These are runs of 7 systems, one row a step. Runs of the same system follow the same rule from any start.
trace 1, Z_78, 10 rows:
[[ -2  14 -16  -5  -2   9   6  -1   2  -3   2  11  29   6  -5   7   7   3
  -16  15]
 [-13  -8   3   8   4 -18   3 -11   1  -1   3  10  19   3  19  -7  10   8
  -18   2]
 [-16  -1  -2  -2  15   2  10  11 -11 -17  19  -4  -3   7   1 -16  15  13
  -10   1]
 [  8  -5   1   7  17   4   0  -7 -18  -8  19  20   2   1  -2  -3   1  -4
    5  21]
 [ 20  -5  11  26  22  -9  10  -8  -4 -13  -5  -7  -7  -3   8  -1   8  -1
    3  -1]
 [ 13   0   2  -3  14  17   5  -9 -13  -7  11 -23  -4   6  -2   0  -7 -19
   -6 -11]
 [  6 -20  23  -6   4   3 -22 -10  -7   8  -3  -6 -13   5   2   6  -9 -14
    3   5]
 [  4  -1   5  -1   2 -11 -12  14  13  -7  -7 -22 -18   0  -3  -4  -2 -11
   22  -3]
 [ 15  17  -7 -17 -14  12  -7  -4   3   5  -3   8 -12  -1   0   0 -10 -13
   16 -14]
 [ 11   5  12  -7 -13   8  -9   2  16   9 -28   1   4   3  -1  17   4   4
    1  -2]]
trace 2, Z_549:
[[-12 -18  12   4  -9   4  -5  11  -8   7  -3 -22   1  -5 -15  -5   6  16
    5  15]
 [ -2  -7  -6   4  -4   0   1   6 -12  -2  17   7 -10 -11 -13 -15  -4  -2
   24  15]
 [ 26  -3   0   6  -3   7  22 -11  -3  -4  -6  16 -16  -7  -3  -2   6  -1
   13  -2]
 [ 23   6 -15  -2  -4  12  14  -7   8  -2 -12 -15   8   1 -14   9   1 -12
   -8   6]
 [ -9 -13 -15 -16 -13 -10   0  -8  10   9  -2 -15  -9   4  -6  -4  -5 -11
  -23   4]
 [-14  -6  -4 -13   2 -14  -7  19  17  -6  -4   5 -21   8  -5  -4  10   9
   -3  13]
 [  2  16 -14  -4  11  -7  -8   6   7  -8   9  32  -6   5   4   5  -7  -7
    7   7]
 [ 15  12   2   9   8  -8   4 -14   9   0 -12  17   2   3  20  11  -2  -3
  -11 -19]
 [ -6  17  -2   2   4   2  -8   4   6   1  -7 -19  20   7   7   9   1   6
  -23 -11]
 [-26  -6   8  -3  -3  -7 -22   1 -10  13  10  -3   7   1   9  -6  -6  10
  -13   2]]
trace 3, Z_363:
[[  7  -4  18   3  15  21   7   7 -12  -2  -1 -17 -19   4  -9   9  -2   4
   -4 -12]
 [ -4 -23  17  -8 -11  17  -5  -7 -15  17   6   4  -5  -2 -11   6 -11  -4
    5   7]
 [  1 -15  18   6 -12  -8   2   5  13  12 -19  -6 -15  -8  -1   8  -5   3
   16 -13]
 [ 14  14  -4 -14 -15  24   5   2  -1   5  -7  -2 -15  -3 -12   3  -5  -2
   11 -16]
 [  5  -9   1 -19 -28   6  -1 -13   7  11 -15   3   8   1  -4   0   9  -1
   -2  10]
 [-12   4  -9  -7 -16  -7  11  10  23   3 -12 -21   8   1  -6   2   0  -2
    0 -12]
 [-13  18 -21 -19 -19   8   9   3   1   1   9  18   1   3   0 -10   3   7
   -5  -9]
 [ -4   6 -13   3  -7 -11   5   7  15  -3  -8  14  17   0  -4   0  15  13
   -4  23]
 [ -1  18 -22  15   3  -8  14  -1   9  -3   4  -3  19  -5   0   6  -9  -6
  -11  -5]
 [ -1   7 -12   3   8  -1   3  -8  -9  -2   8  12  -1   3  10  -7  10  14
  -32   1]]
trace 4, Z_356:
[[-13   3   2  10  -4   0  17   8  -7   4   5  -6 -12  -8   2  -7  -2  18
    1 -27]
 [ -7   1  -5  -9 -13  20   3  14  -8   6   2   8  -4  -2 -22   1   3  18
    2  17]
 [  4  -9 -16  18 -14 -15  10  -9   1   9  -2  -3   8 -16  -7  -8  -3  -2
    5  18]
 [ 11  12 -11  13   3  -4  22   1   1  -6  -5  -1 -21  -7   3  -8   7  15
   -5 -19]
 [  6   4 -15 -19  -7  20   2   1  -3   1   0  -3  -7   6 -16  -1   9   6
  -21  16]
 [ -4 -14 -15   5  -4 -26  -5 -10   3   1   3  -9  -2  -4   2 -15   4  -6
  -12  19]
 [  6  18 -11   8  18 -11   1   6  -1 -16   7  12 -21   2  11 -11   6   9
   -5  -9]
 [ 15  13  -9 -16  -1  14 -14  -9  -1   0  -4  17   2  10  -2   6   5  -1
  -14  16]
 [  5  -4  -2   8   3 -24 -14 -13  11   1 -12 -16  12   2  13  -2   3 -10
  -13   7]
 [ -3  18   5   0  20  -1 -10   5  -6 -13   9  -5  -6   8  18  -6   3   4
   -8 -22]]
trace 5, Z_97, 10 rows:
[[-20   2  -8 -15   5   4  11  22  12 -10   5   2  -1  13 -14   3   9   9
   -8  11]
 [-12 -13   3   7   6 -13  -2 -12  -2   7  14  20  14  -1   6   7 -15 -14
   -3   9]
 [  6   1  12  22  13  -5  11  11   7   0 -15   8 -14  -5   0  13   4  19
   -2  -7]
 [ -6  13  -8  -3  11  20   0   7  -6  -1  10  -7  18   8 -12  16  -9  -3
  -20   4]
 [ -3 -20  18  13  -3  -6 -16 -12 -12  20  -4  -6   0  -9   7   4 -10   4
   -8   1]
 [  4  12  -7  17  10   2   2  20  -3  -5  -1 -24 -16  -8 -12  -4  -1  12
    6  -5]
 [  8  11  -8  -9  -5  22 -10 -13 -23   8  16   8   4  -1  -3  -4 -11  -7
   -3   2]
 [ 15  -8  11   7 -18  -4 -13  -3   3  10 -23 -12  -4 -11  -3  -3   5   7
   16   8]
 [  6  20 -24  -4  -6   1  10   0   6  -9   5 -20   3   0   0 -12   0 -10
    0 -14]
 [ -2  -7  -1 -23 -18   3  -7 -17  -7   8   3  16 -10   4   8 -16   8   3
   -9   1]]
trace 6, Z_13, 10 rows:
[[  6   8   0  -4  -8   2   2 -11   4  -5 -10 -16  29   6  11  -5  16   2
  -11  -2]
 [-15 -12   0  -8  -8 -12   4  -9  -2  -3   7 -13   5   4  14 -22  15   5
  -12  -5]
 [ -9  -9  -7  -9   1  -3   6   8  -5 -14  13  -2  -9   4  -8 -22  18   8
    3  19]
 [ 16   0 -10   8  10  -1  19  -5  -5 -19  11  12   1  -1  -3 -10  10  -8
   14  16]
 [ 21  -6   6  11  15  -1  24 -13   4 -12  -7   9  -8   4   9   6   9  -5
   -5  -7]
 [  0 -18   7  -7  12   7  12  -8   2   2   1  -7  -9  13  -4  15  -4 -12
  -25  -3]
 [-10 -23   6  -4   8  -9  -9  -2  -1  10  12  -3 -18   1  -6   5 -19 -18
   -2   5]
 [  1   6   2   5  13  -1 -11  18   3  -2   4   4 -24  -4 -11   9 -15  -3
   17   0]
 [ 16  23   4   2   8  16 -13   4  -1   3  -4  15   2   0  -1  20 -15  -6
    8  -6]
 [  5   5  20   0  -6   4 -16  -7   7  11 -17  -5  14   3  12  17  -8  -4
    0 -16]]
trace 7, Z_354, 10 rows:
[[  1  -6  -3 -23 -10  -2   4  -1  15   0  -5  29 -15   8  -2   3   2  -8
    8   5]
 [  1  -3   2  -6   0  -5   5   5  27  -2 -12   0   8   7  -7  21  -8 -21
    8   1]
 [-17   3  -5  -3  -3 -11  10  -4  16  10   1  12  12   4   8  15 -13  -8
  -16 -16]
 [-21  -9   6   4   2  -6   2  15   8  10  -6  12  -1   2  -7  17  -1  19
  -17   8]
 [ -3   5  -2  24   0  -1   2  11  -2  11  -1   9  13 -15 -12  14 -14   9
    8  11]
 [ 14   8   6  21  -6   4  10 -12  -6  10 -12  15  10 -14   9   5   1  17
    0 -10]
 [  9  -1  11  11  -2  22   8  -2 -12   6 -11 -20  12  -3 -10   9   6  13
  -13   1]
 [ -4  -8  -2  14 -10   1  -2 -10 -19  13   6 -24   8 -15  -2 -12  -6   4
   -6   0]
 [  4   1  -1   8  -5  -1   1   4 -12  -1  -1 -12 -24 -10   1 -21  11  21
    4  -7]
 [ 19   9 -15  -9  -8  18  -2   0 -11  -6   3  -9 -13  -4 -15 -14   7  -1
    7  12]]
trace 8, Z_97, 10 rows:
[[  7   5  -5 -17   7  17  11   2  -9 -18  13  14  -6  13  -3 -11  18   3
    3  10]
 [  9 -18  13  -3   0  -2  -1 -14   4  -5  -3   6  17   6   0   5   5 -20
   14  20]
 [ 10  -6   7   8  11  -9  21  -3  15 -12  -9 -12  -6   5   9   5   5 -12
    1 -20]
 [-11  -6   5 -25   9  17   7   3  -1  -7  12   1 -11  19  -4   5   3  -5
  -17  -6]
 [-16 -25  19  -3   4  -8 -12   6   3   6   5   2  -2   3  -6   8 -11 -11
   12  12]
 [  4   8   5  15  16  -4  10   9   6  -4   0   5 -11  -5   2  12 -15  -5
   16 -22]
 [ -3  12   8 -15  -4  29  -2   4  -5  10   0  11   1   7  -5  18  -7   5
   -8 -13]
 [-18 -10  13   1 -16  -3 -13   6   4  18  -8 -16  18  -6  -6  10 -11   0
    5   2]
 [-11   9  -6  15  -5  -7  10   6  -3   5   8  -8  -7 -13   5  -8 -10   9
    5 -26]
 [ -7  10  -6  -9 -14  21   1   6 -16   7   9  18  -4  -5 -11  -4   2  20
    1   5]]
trace 9, Z_363, 10 rows:
[[ 10 -18  20  -5  -9  13  -3 -18 -13   6   0   7  10   0  -1   0   3  -8
   12  13]
 [  1 -14  18   6  -1  -5  12   3  11  -1 -13 -26   0  -1   1   4   0  -6
   13 -17]
 [ -2   3  -1 -22 -11  25  13   2 -11   0  12   2 -14   3  -8  -7   0   0
    8 -18]
 [ -2 -19   8 -10 -18   1   8   0   8   3 -10  13   4   1  -9  -1  12   3
   13  18]
 [  1   5  -8   3  -7  -2  24   6  20   0  -8  -9   5  -4 -10  11  -9 -13
   10 -16]
 [  2   9 -12 -19 -11  15  17 -11   0   1   2  20  -5   8   2  -1   8   4
  -18 -11]
 [-11  -9  -3  -5  -4  -2   6  11  15   3  -9  -3  12   5 -16  13   7   8
  -14  24]
 [-17   9 -16   6  -4  -9  12   2   9  11   8   6   6  -7  -1  12 -21  -4
   -9 -15]
 [  3  14  -6   3   1   0  -1   1   0   2  -7  23 -12   0   5   1  11  26
  -20  -1]
 [  5   5  -8  15   5   4 -11   6  -2   8  -6  -9  16  -6 -18  14  -8   4
  -11  25]]
trace 10, Z_13:
[[  7   1  13   3  24 -11  -3   1  15 -17  -8   7   2  14  14   9  10  -6
    1   2]
 [-12  -1  12  -5  24   2  -3   3   1 -10  11  -1  13  17  10  12  -1  -9
  -15  -5]
 [-16 -17  26   1  17  -4 -16   1 -10  -1  12   4   2   6   9   2  -3  -1
    4   4]
 [ -6  -1  18  11  20  10  -3  19 -10 -10  10  -9   4  -1  -8   6  -3   4
   19   2]
 [  6   9  17   8   7  22   3  -1 -20  -1  10   8   9  -5   2   7  -7   2
   16 -13]
 [  6  -9  29   3  -7  21   6  -4  -9   8 -10  -9   5  -3  -3  10   0   6
   12 -13]
 [-10  -6   7  -9 -17  20  13   0  -6  11   6 -19   6  -4 -10   2 -10  -6
    6 -18]
 [ -8  -7   2 -13 -27   9   5  -1  -6  14   4   8 -13  -9  -7 -10  -6   4
   16 -11]
 [  4   7 -12 -10 -24  11  14  10  11   4  -9   4  -3  -6 -19   2   1   2
   18   2]
 [  4  11 -17  -6 -24  -2  20 -10  15   7  -6  16   9  -5   0   4  -5  -7
    1 -11]]
trace 11, Z_549, 10 rows:
[[-16 -18  -4   9   0 -11  25  -2   6   9  10   1   0  -5  -6   7 -16  -9
   -7  -8]
 [-12  -6   0  10  10   2  22  19   6   0  -1   0 -12  -2 -15  12  -1  15
   -8  -3]
 [ -5   2 -10  14   9   3   4   7  -4  12   8  11  -4  -8 -18  18 -22   0
  -10  10]
 [  7  -5  -1  27   6 -13   5   0   2  12  -8  -2 -22 -13  -3   9 -14   6
  -10  -7]
 [  6  18 -14  12   3   7  -5  14  -4   7  -7 -12 -14  -9 -14   6  -6  18
  -13   0]
 [  6   4  -9   6 -11  -3 -23  -6  -9  20  -6   6 -14 -12  -4   2 -13   9
  -12  11]
 [ 14   9  -5  16  -5 -17 -17   4   3   2 -17  -6 -15 -12   2 -10   6  15
    5   7]
 [ 13  26 -21  -4 -12   4 -13  -3  -8  -2   1   5  -3  -4   3 -17   8  12
   -2   4]
 [ 17   1  -2  -2 -15  -6 -14 -19  -1   6 -15   8   6  -2  12 -10  14   7
   -7  13]
 [  9   9 -10  -1  -2 -12  -9  -4   6 -15  -4 -13  14   4  11 -20  21   2
    2  12]]
trace 12, Z_354:
[[ -6   6 -15  -3   4 -12  22  14  16 -16   2  14  -4   4  -4  -7  14   7
    2   7]
 [  9  -1 -16   3   5  -3  20  -5   9  -7   2  20  10   2  -9   7   3 -10
   -4  20]
 [  9 -11   0  20  15 -16  17 -12  11  -4  -7   2   6   1   8  13  -1 -10
  -12   2]
 [ -5  -1  -2  15  23   0  11   1  -3   1   6  -2  -4   2  -2  15 -10   2
  -26  -6]
 [ -2 -11   4  17  13   1  -9  -4 -17  14   7  11 -13  -7  -5   8 -13   7
  -14  11]
 [ 16   4  14  22  12   3 -13   2 -12   7  -6  -2 -15 -11  -1   9 -12   8
    9  -3]
 [ 17  15   8   0  -3  23 -13  -9 -17   9  -3  -3  -2  -3   4   6  -9   1
   -2 -17]
 [  2  -6  19 -11 -12  12 -24  -9 -11  11  -7 -18   1   2   5  -1   0   3
   -3  -4]
 [-13   5   5  -9 -11   2 -19  11  -4   2   4 -24   0  -2   1 -14  -2   3
   13 -10]
 [ -7  12  -7 -21 -20   3  -9   3  -2  -3   6   9  -5   1   5 -20  11   9
   16  -5]]
trace 13, Z_78, 10 rows:
[[ -4  14  20  -1   5  11 -22  10   0   5  -7   4  11   5   6  18  -6   6
    5  -8]
 [-11  14  13   7  -2  -2 -15  11   3  -1  -1  -9  24  -2   7   3  -4   3
   19  -8]
 [ -7  12  10   1 -15  12  -4   2 -13   3   5   2  15  -8   7 -10   4  13
   20 -15]
 [  1  -1  13   4 -14  18   4   5 -11   2  -5  -2  21  -8  -9  -2  12  16
   18  10]
 [  0 -10   1   9 -17   1  19 -10  -4   2   0  -8  25 -11  -3 -11   8  -1
   16   4]
 [ -2 -20   2  -2 -18   8  27 -12  -9   5   2  -5  -4  -6  -5 -13  11   6
   -1  -3]
 [ -3 -26  -5  -5  -8   5  21  -2   0   3   4  -2  -8  -2 -21   0   3  -3
   -2  20]
 [  3 -21 -13   6  -3 -17  21  -8  10   4   0   6 -17  -5  -7  -1  -6 -11
   -4   6]
 [  4  -6 -14  -1   5  -2  17  -1   7   4  -1   2 -30   1  -7   6  -7  -3
  -20  -7]
 [ -1  -2 -11  -3  11  -3  -4   1   9   9   1   6 -14   5 -10  20 -18 -11
  -24   9]]
trace 14, Z_356 (10 x 20):
[[  1  10   4 -20   2   9   5   6  19 -10 -10  -1   9  18   3  16   6  -8
   -7 -13]
 [-25 -11   4 -20  -5  -3  -3  -5   6   3   9  -4  22  13   8   1  -3 -13
  -11  -4]
 [-26  -7  17   4  10 -15  -3  12   3  -4  10  14   5   3  13   0   2   8
    7  -6]
 [ -4  10  10   7   8  15   4   7  -7   0   7  26  18  -1  -2  17  -6   5
   11   4]
 [  5 -11  16  17  -9   4   8 -14  -2  17 -14   3  20  -9   1  17  -6   1
   -1  -1]
 [ -6  -6  14  18   5   6  12   8  -4   5  -5 -28   1  -6  -7   9  -5  10
   -7 -15]
 [-12 -10   5  -4  -4  22   1   3 -24  11  15  -7  -9  -6 -16  -4  -8   8
   -1   1]
 [  2 -16   1  13  -9  -6  -3   4  -6   9  -1   2 -15 -16 -16  -5  -6   5
   17  20]
 [ 21  12 -16  17  -1   2  16   1   1  -2  -3  -1 -14 -15 -10   0  -9  -4
   13  -5]
 [ 17   3 -13 -15 -19  13   9  -8   5   9 -12  -5 -19   1  -9  -1   0  -1
  -10  -9]]

Which system made each of these runs?
trace 15 (2 x 20):
[[-23  -9   4 -26 -17  -2  -1   0  11   7   1  23   0  11   5   2   3   3
   -6  -5]
 [-12   3   6   6   5 -14   3  13  20  -8  -5  16  20   3   3  10   3  -1
   17   5]]
 : Z_549
trace 16, 2 rows:
[[  2  -2  -8   1 -15  -3  29  -5   5  -3   2  21  -3  -8   1 -10   8   5
   14  -8]
 [ 10 -11  -2  -3  -5  10  31  -1  10  -4 -11  -4   0   3 -16   8  11  -3
   -1   6]]
 : Z_354
trace 17, 2 rows:
[[ 13   2 -18  12   8   1  12   9   0  -2   0 -14 -26  -8 -19   0  -6   0
   -1   2]
 [ 13   1 -16  -4  -4   9   0  -2  -2  12  -5   4 -27  -3 -15   7  -9   2
  -18   6]]
 : Z_549
trace 18, 2 rows:
[[  1  -4 -13 -11   1  -1  -1  13   7  -3   0  -6 -37   4 -17  -3  -1   0
   -4   6]
 [ 16  10 -18  -5   1  -6  -8  -5  13   3  -5  17 -11  -1  -5  12 -13 -15
   -3  11]]
 : Z_78
trace 19:
[[ 11 -11   1 -16 -18   7  -1 -10  10   5 -16  -9  10   5  -8   3  10  -8
   -5  17]
 [ -9  -8 -15 -16  -8 -18   1   3  16  -8   6 -11   0   6  -2 -14   3 -17
    7   9]]
 : Z_549
trace 20 (2 x 20):
[[ -1   4 -11  -1 -12 -15  -2   4   9   8  -1  11 -28 -10   0  -7 -12   1
   13 -12]
 [ 10  21 -10  -3 -12   8   5   9  11   3 -16  18  -5  -3  -4   9   5  16
    4  -5]]
 : Z_549
trace 21 (2 x 20):
[[  5  -1  -5  13  14   1  -4 -10 -14   0  16 -17  11  -2  -2   1 -16 -20
   -6   7]
 [  2  -5  10   7  14 -11  -8  -9 -11   0   3   6 -22   0  20 -11   2   9
  -10 -15]]
 : Z_354
trace 22, 2 rows:
[[ -4   8   0 -20  15  14  -4   5   0  -8   8  19  -4  19   0  12   2   0
  -16   4]
 [ -6   0  10   9  23 -17 -10   4  11 -10   1  15  12   8  12  12  -2  -6
    2   7]]
 : Z_78
trace 23, 2 rows:
[[ -6   0 -13  -9   8   7  20   0 -12 -15  25  -2  -9   5  -1 -18   7  -1
   -5  -4]
 [ 13 -15   9   3  12   7   2 -10 -11  -1   4  21 -11   2  -3   6   2  -3
   -3  19]]
 : Z_78
trace 24, 2 rows:
[[-13   2 -15   7  10 -17  -9  15  10   2   9 -12 -10  -3 -11   4 -19 -10
   -2   6]
 [  6  15  -8   5  -3  -5 -15  -5  -7  11   3  17 -22  -9   8  -1 -14   7
   -4 -13]]
 : Z_78
trace 25 (2 x 20):
[[ 17  16 -17 -16  -9   0 -11  -5  11  -8  -8   8   9   6  -1  -3   8 -11
    5  16]
 [  9   7   1 -10  -7 -11  -1 -13  17  -7 -16   6   8  10  21  -4  17  -1
   -9  -8]]
 : Z_78
trace 26 (2 x 20):
[[ 11  -6  17  14   7  -9   0   9   8   0 -19  -3 -28  -4   1   3   7  14
    8  -7]
 [  9  13 -15  -9   4  25   2   4  -5  -4  10 -12   6   3 -18   9 -12 -16
   -2   5]]
 : Z_356
trace 27, 2 rows:
[[ 23  18  -6  10  24   0  -8   1  -3 -15  -1  10 -14   3   6   2   3   0
   -3   3]
 [ 18   7   4  -2  16   9 -18 -15 -10  -2   2   4   5   9   7   9  -4 -13
  -14   9]]
 : Z_354
trace 28:
[[ -3  -3   2   3 -17  -1  11 -15  -4  14  -8  15   6  -6  11  -2   7  18
  -18 -11]
 [ -3  -8   6  11   0   9   6  16  -2   1 -10 -26   5  -5 -22   5   8  15
   -3  15]]
 : Z_354
trace 29:
[[  1  -1 -15  -2 -10   1   0  -4   9  10   0 -11  18  -5 -15  12 -17 -21
   -1  13]
 [-12 -15  -5  -4 -10 -18  13  -1  12   6  -3  -6 -25  -2   3 -10  -1   2
   -5 -16]]
 : Z_549
